In the data rows, zero lies at 7.5, halfway between 7 and 8.
One hidden rule gives every row of this table a label. Here are some rows, each with its label.
[ 3  8 10  9  7 12  5 15 10  0  0 10  8 15 11 10 10 12  7 11  2  7  6  9  5 12  4 15 11  6 10 10 10
  4  6  4  2 10 10  6  2] 3
[10  8  5  7  6 11  8 12  9  9  7  8  7  7  7 10  7  6  9  9  9  9  6 10  8 10 15  8  6  7  7  8 11
  8  6 12 15  8  6  8 10] 2
[ 3  9 10  6  5  0  0  0  4  0  5  7  5  6  5  7  6 12 11 13  6  3  7 10  3  4  4 11  4  5  8  8  6
  7  7  0  5  9  8  5 13] 2
[ 8  9  6  6  6  1  6  3  5  4  4  5  7  5  6  9  6  7  6  6  6  7  8  7  4  6  6  5  7  8  8  4  0
 11 10  4  7  7  9  6  7] 6
[12  6  7  7  9 11 14 12  7 12  9  6  9  8  7  6  9  5  6  6  6  9  8  5 11  8  6  5  6 10  9  5  0
 11 11  6 12  7 11  9  3] 5
[ 6  9  8  8  7 11  6  9 10  7  8  9  6 11 11  6  7  8 11 10  8  7  5  6  9  8  6 12  7  6  7  9 15
  6  5 12 12  8  3  9 13] 1
[11  6  6  7  8  9 10  7  9 13  8  6  8 11  8  4  9  9 14  7  9  7  9  3 11  7 12  2  8  9  6  9 11
  6 10  8 11  6 14  9  7] 1
[ 7  6  8 10 10 15 11 15  9  5  0  8  9 13 13  9 10  8  5  8  6 11  6 11  7 11 13 15 11  8  9  7 10
  7  4 11 11  9  8  9  4] 4
[ 6 10  8  7  6  0  3  4  6  5 11  9  5  8  7  6  5  9 11  8  8 10  7 12  5  7  4  7  4  7  6  6  8
  6  8 12  8  6  2  6 15] 2
[13  5  9  7  6  4 10  4  5  4  0  5  8  6  4  6  8  9  2 10  6  4 11  7  3  6  3  2  9 11  9  8  4
  6 10  0  3 10 15  8  0] 2
[ 3  8  8  9  7  9  7 13  9  5  2 10  6 14 11 12  9 10  8 11  6  8  4 10  6  9  4 15  9  4  9 10  4
  3  3 15  2 11  1  6  6] 3
[ 3  8  8  8  5  6  3 10  8  3  7 11  7  6  6  9  7 10 12 11  8  6  3  8  8  9  5 11  7  6  8  9 10
  5  4 12 13  8  0  6 10] 1
[ 8  5  8  8  8 10  8  3  8 11  7  9  8 11 10  6 10  7  8  8  7  5  8  3 10  9  7  8 10  9  9 11 10
  7  8  4 12  7 13 10  1] 3
[14  4  6  7 10  5 12  6  6 13  5  6  8  6  5  7 10  7  7  4  8  7 11  5  9  7  7  0 10 11  9  8  1
  8  9  1  3  8 15  9  0] 5
[ 9  7  8  9  8 12  8  9 10 11  3  8  9 10 11 10 10  9  9  7  8  9  7  5  9 10  9 12 10  8  8 11 13
  8  6  7  6  7  8  7  7] 3
[ 2  8  9  8  6 10  1 15  9  8  3 12  7 10  9  5  9 11 12 13  6  4  2  6 10 11  9 13  9  6  7 11 14
  4  5 15 13  7 11  9 10] 3
[ 8  9  7  8  7  9  3 10  9  8  7  9  7  5  7  7  8  8 14  7 10  8  8  9  8  7  8  1  5  5  4  7 10
  8  5 10 11  7  6  9 15] 6
[11  6  7  9  9 15 13 15 10  8  3  8 10 11 13 13 10  8  6  7  7 13  6  7 10 11  5 14  9  6  9  7  8
  5  6  9  9 10  2  5  0] 4
[ 8  9  8  8  9  7 11  7  5  1  4  7  9  4  9 15  8  5  0  9  6 12  9 15  1  7  2 15  9  7 11  0  0
  7  8  2  0 10  4  4  3] 5
[10  6  6 11 11 15 15 15 12  3  0  9 10 13 14 13 10  7  2  8  5 14  7 14 10 10  8 15 12  6 12  6  5
  5  4  9  4  9  2  7  1] 4
[12  4  4 11 10 12 15 12  9 12  6  6 10  8 11  4  9  5  2  4 10 11  8  9 10  9 12  3 11  9 10  4  2
  9  7  0  5  9  3  8  3] 5
[ 9  8  7  7  9 12  7 15  7  9  3  7  9  8 10  6  8  7  6  7  9 11  8  9  6  9  6 15  8  7  9  5  9
  9  6 12  2  9  0  5  4] 5
[ 0  9  9  6  6  4  5  6  7 13 11 10  7  6  5  4  8 10 12  5  9  6  5  7 10  7 10  2  6  6  4  9 10
  8  9 15 15  6  6  8 13] 1
[ 6  8  7  6  7  6  3  7  5  7 11  8  6  5  4  6  5  5 11  4  9  8  8  8  8  5  8  5  3  8  6  5  4
  9  8  4  7  5  4  7 11] 6
[12  8  9  7  7  2  9  7  6  7  8  5  7  4  6  8  8  7  4  7  8  0 10  5  3  6  3  5  7 10  8  9  5
  7 12  2  3  9 15  9  4] 6
[12  9  6  7 10  7  6  4  8  8 12  5  7  2  7  4  7  3  9  5 10 11  7  7  9  6 13  1  7  9  6  9  7
  9  8 15 15  6  3  9  8] 5
[ 9  6  8  7  4  4 11  2  7  6  4  6  8  7  3  2  8  9  5  9  5  3 10  7  8  6  3  5  8  9  8  7  6
  8  9  3  2  8 15  7  5] 2
[11  7  6  7  7  3  8  5  4 11  9  5  8  5  7  8  6  4  7  9  5 10 10 11  6  6  7  5  7  8  7  7  0
 12  9  5  5  8  6  5  3] 6
[10  8  9  9  6 12  6 10  8  7  4  7  8 10  8 12  8  8  7  7  7  9  8 10  6  7  5  9  8  8  9  9 11
  7  7  8  7 10  6  7  3] 1
[ 2  7 10  9  4 10  3  8  7  9  6 10  6  8  6  7  8 11 13 10  8  5  5  7  5  8  4 13 10  6  9  8 10
  5  7  6 13  8 10  9 10] 2
[ 9  9  4  6  9  1 13  6  3  4  9  3  8  4  6 10  4  3  4  5  8 10 10 14  6  6  8 12  6  7  7  4  0
 10 10  3  4  7  3  6 11] 5
[10  7  8  7  9  9 10  6  7  3  4  6  8  9  8  6  9  7  4  7  7  7  8 10  5  6  9  2  9 10  8  7  5
  9 10  4  2  7 10  7  8] 5
[ 9  6  7  8  9 11 12  7  5  6  6  4 10  4  6  9  7  5  0  4  7  9  9 12  6  7  7  9  7  8  8  6  4
  9  7  1  4  8  0  5  1] 5
[ 8  8  6  7  8  8 14 12  8  2  6  6  8  9  8 12  8  4  1  6  7  8 10 12  1  6  8 10  7  8 10  5  1
  7 10  9  3  9  4  7  1] 7
[ 7 10  8  8  8  5  6 10  7  5  7  9  9  6 11 10  6  8  9  7  5  8  9 14  6  5  6 11  8  6  7  5  6
  7  7  7  2  8  3  6  9] 7
[ 6  8  7  5  6  3  9  0  5 13 10  6  6  7  4  6  6  8 14  7  8  6  8  7  9  6  9  5  7  9  6  8  8
  9  9  6 11  6 11 10 12] 2
[ 8  8  5  7  9 11 13  5  5  3  6  7  9  9 10 11  8  7  2  6 10 13  8  8  6  6  8  9  7  8  8  7  1
  8  8  7  3 10  4  4  8] 5
[ 2  9 11  7  5  9  4  2  5  1  5 11  7 10  9  8  7 10 12 12  4  2  7 11  3  7  1 15  8  6  9 10  9
  7  5  7  4  9 10  6 10] 3
[ 7  8  8  7  8  7  5  3  8  5  6  9  7  6  4  6  6 10  6 10  8  4  8  8  4  6  1  7  6  8  8  6  9
  8  7  6  3  7 12  8  5] 7
[ 3  9  8  7  6  2  5  5  7  7  7  7  7  4  7 12  7  6  9 10  8  9  7  8  3  7  4  9  8  7  7  7  2
  9  7 11  5  8  3  5 12] 6
[ 6  5  7 10 10 15  6 14 12  5  7 11  8 13 12  9  9 11  8  9  7  6  5  9  8 11  9 13 12  6  7 10 15
  5  4 15 10  8  7  8  0] 3
[ 6  7  8  8  8  6  6  9  9  6  4  9  7 11  9  6  8  8  9 11  6  5  7  4  9  8  8  8  9  8  7 10  8
  4  7  7 10  7 11  8  7] 3
[14  4  6  9  8 12 13 13  7  3  3  9  9  6  8  8  8  7  0  6  6  7  8  8  4  9 10 10 11  6  9  6  4
  9  7  6  3  8  7  9  6] 7
[ 4  7  7  7  8  6  5  9  7  6  8  9  7 11  8 10  7  8  6  9  7 10  7  8  9  9  8 15  7  5  8  7  4
  6  6 11 11  7  0  7  8] 7
[11  7  4 10 10 15 11 13  8  7  6  7  9  9 11 11  9  5  0  4  7 12  8  9  6 11  7 14 10  9  9  4  6
  7  9  4  5  9 10  7  0] 5
[ 5 10  7  8  5  3  5  9  7  4  4 10  7  8  9 14  5 11 10 10  5  7  7 14  5  7  2 11  7  5  9  7  3
  6  8  9  5  9  2  6 13] 2
[ 5  9  8  6  7  2  8  5  7  7  9  8  7  4  4  7  8  8 12  7  9  7  8  9  7  9  8  4  8  8  8  6  9
  7  8 14  7  6  6  8  9] 6
[ 8  7  9  7  6  6  4  4  7  5  5  7  8  7  6  7  7  8 10  8  9  3  8  7  9  7  7  4  7  8  7  5  3
  9  9  1  8  7  4  7  8] 2
[12  4  8  9  7  5 12  3 11 12  9  9  7 13  4  2 10  8 14  8  8  6  6  0 12  9  8  3  9 10  6 11 15
  6  6  6 10  7 15 11  5] 3
[ 8  7  7  6  8 12  9  3  6  6  6  4  7  9  6 10  8 11  4  8  8  6  8 13  5  8  4  4  8  8  8  8  4
  8  8  5  0  8  7  7  4] 7
[ 4  9  7  9  7  7  0  9  9 10  7  8  7 11  8  7  6  8 11  7  8  9  6  8 11  8  9  8  8  5  5  8 12
  7  7 13 14  7  6 10 10] 7
[ 5  8  6  5  6  3  0  5  7 15 14  8  4  6  5  4  7  6 15  6 12  3  6  3 15  7 13  2  5  9  3  8 15
 10  9 15 15  4  6 11 12] 2
[ 9  5  6  8  9 14  6  7 11  7 13  8  8 10  9  6  7  7  9  6  9  7  8  1  9  9 11  3  8  8  7 10  8
  9  7  9 11  6  8  9 10] 3
[ 6  7  7  7  9 10  7 15 11 10  8  9  8  7 10 11  7  7 10  7  7 10  7 10  7  8  5 10  9  6  7  8  7
  8  5 14  9  6  0  7 15] 5
[ 5  8  8  9  6  5  4 15  8  1  2 10  8 10  8  9  7 11  6 10  7  8  5  5  5  9  6 11 10  6 10  8  8
  3  6  6  1  8  5  7  5] 2
[ 9  8  9  9  6  8 15  8  6  4  5  6  9  5  7  9  8 11  0  7  6  9  9  8  3  8  3 12  8  7  8  5  1
  8 10  8  4  9 11  5  6] 6
[ 7  9  7  8  9 10  9  8  6  6  7  6  7  4 10 11  8  6  8  8  5 10  7 10  0  6  8  9  6  7  9  3  4
  7  8  5  4  8  1  6  8] 5
[14  5  7  9 12 14 15 15  9  5  3  8 11 11 13 11 11  7  2  7  7 13  7 10 10 10  7 11 11  8 11  7  9
  6  5  0  7 10  9  7  0] 4
[ 7  9  6 10 11 15  5 15 14  3  8 10  9  7 15 12  9  7  6  8  5 15  5 11  8 10 10 15 10  4  7  8  9
  7  3 15  4  8  0  6  5] 5
[ 4  9 11  5  5  0  4  0  5  6 11  9  6  5  1  4  6 10 14  9  8  3  6  7  8  7  6  1  5  7  6  9  8
  7 10  3  2  6 14 10 15] 6
[ 0 10 11  5  2  0  0  0  3  4  7  9  4  1  2  6  5 10 12 11  7  0  7 11  4  4  3  6  3  7  4  8 13
  8  8  7  8  6 11  9 15] 6
[ 9  6  8  9  7  9 11  4  6  7  6  6  8  5 10  8  9  9  3  8  8  9  8 10  9  6  4 10  9 10  7  5  0
  8 10  2  2  7  6  8  4] 6
[13  5  6 10 11 13 12 12  8  6  7  5 10 10  8  8 11  6  3  6  7  9 10  7  6 10  8 11 10  9  9  7  0
  8 11  1  6  9 10  6  2] 4
[11  6  8  6  8  5 11  7  8  7  8  4  8  4  5 10  7  5  8  6  7  9  9  8  7  6  7  3  5 10 10  3  4
 11  9  4  6  8 13  6 10] 6
Which column or columns does the hidden rule look at? Columns are counted from 0, in order:
4 13 31
Here are more rows. What is the label of each one?
[ 9  9  6  8  7 11  6  7  8 10 11  5  7  5  8  8  6  3  6  4  8 11 11  7  6  7  9  8  9  7  7  3  2
 10  9  6  6  8  3  6  6] >> 6
[ 8  7 12  7  3  1  7  0  5  8  2  8  8 10  3  6  9 11  8 10  6  0  8  7  0  5  5  3  7  8  9  8  8
  6  8  0  3  8 15 10  2] >> 2
[10  6  4 10 11 15 11 15  9 10  7  8  9 12 10  9  9  5  5  6  9 15  8  7  8 10  9  8 11  8  9  8  5
  7  8  8  9  9  8  7  0] >> 4
[13  8  6  8  8  9 11  5  7  7  9  3  8  4  8 10  7  4  2  4  7  8  9 12  5  5  5 11  6  9 10  7  1
  9  8  1  5  8  7  5  5] >> 6
[ 9  9  5  8  9 10  5 13  9 15 15  8  7  5 11  9  6  0 15  5 12 15  6  8 15  9 15 10  6  5  6  8 13
 11  7 15 15  4  0  6 15] >> 5
[13  7  6  5  7  4  7  0  4 11 10  5  7  4  2  1  8  3  8  3 11  7 12  1 10  5 11  0  4 10  7  6  3
  9 11  7 10  6 11  9  8] >> 6
[ 3 11 10  7  4  0  1  0  4  0  4  9  6  2  4  9  6 10 11 12  5  2  8 10  0  4  0 10  4  7  8  4  1
  7  9  0  2  7  1  5 10] >> 6
[ 5  7  7  8  9  9  6 14 11  9 10  9  7  8 10 10  8  8  6  8  6 10  7  7  8  8  7  9  6  5  6  7  4
  8  5 12  7  8  6  8  7] >> 5
[ 6  8  9  7  6  5  2  5  6  7 10  8  7  8  4  5  7  7  6 10  6  6  7  7  8  7  9  8  6  7  7  7 10
  7 10  8  7  7 13  7  9] >> 2
[13  8  4  9 10 15 15  9  8  4  9  4 10  6 12 11  8  4  2  4  6 15  8 12  2 10  8 15  9  7 10  2  0
  9  6  7  8 10  0  5  4] >> 5
[ 4  6  5  7  9 11  1  8 11 12  5 10  7  9  9  5  8  7 15  7  9  7  3  4 14 12  9  5  7  6  6 13 15
  6  4 15 14  6 15 10 13] >> 3
[ 4  9  8 10  7  5  8  7  7  0  2 10  8 11 10 12  6  9  5 10  4  9  7 15  4  9  2 15  7  4 11  6  6
  4  7  7  3 10  4  5  5] >> 7
[ 8  9  9  8  6  2  4  5  9  5  4 10  7  7 11  9  6  6  3  8  7 10  7 10  7  9  6  4  8  7  8  7  6
  7  6 14 14  7  1  6 12] >> 2
[12  6  6  8  7 12 12  3  7 10  8  7  8  8  3  3  9  7  3  5  7  7  9  3  8  7  7  1  9 11  9 11 10
  9 10  0  3  6 10  9  2] >> 3
[15  8  4  9 10 12 13 12  6  7 11  6  9  4  9  9  8  1  0  6 11 13 10 11  9  7 12  7  8  9  8  4  0
 11 10  6  7  9  5  6  4] >> 5
[11  9  9  7  9 12  8  5  8  7 10  7  8  8  9  7  6  8 10  8  7 10  7  9  8  7 12  5  8  7  8  6  9
  8  8  7  7  8  9  8  6] >> 5
[ 5  9  6  3  6  0  1  0  6 10 15  4  5  1  7  5  3  3 15  4 13  8  9  7  8  5 13  2  2  8  3  6 10
 10 11 11 12  3  9  7 15] >> 6
[ 7  8  4  9  8 12 14  9 10  9 10  7  9  6  8  9  9 10  6  6  7  7  9  7 11  8 12  9  9  9  7  6  8
  7  8  8  5  9  6  6  3] >> 7
[10  8  7  6  6  9  7  0  6  5  9  7  6  3  7  6  8  6  4  9  8  9 11  9  9  6 10 11  7  7  7  7  4
  9  9  4  4  7 10  5 11] >> 6
[ 4  8 13  8  4  1  9  7  5  0  0  7  7  7  6 12  7 10  4 11  2  0 11  9  0  6  1  7  6  8  8  7 10
  5  7  0  0 10 14  7  3] >> 2
[ 8 10  8  9  5  8  6  9  7  6  3 10  7  8  7 12  6  7  6  8  5  9  6 14  3  6  4  9  5  6  9  6  2
  7  7 13  4  8  0  5  8] >> 2
[ 8  6  8 10  6  7 14  7  7  2  1  9  8  9 11 12  8  7  0  8  5  8  6  8  2  8  1 11  7  8  9  7  7
  6  7  0  5  8  7  6  2] >> 2
[ 6  7  8  5  6  3  7  2  5  8  9  7  6  6  4  5  6 11  8  9  8  4  8  8  6  5  8  1  7  8  7  8 11
  8  9  7  7  6 14  8 12] >> 2
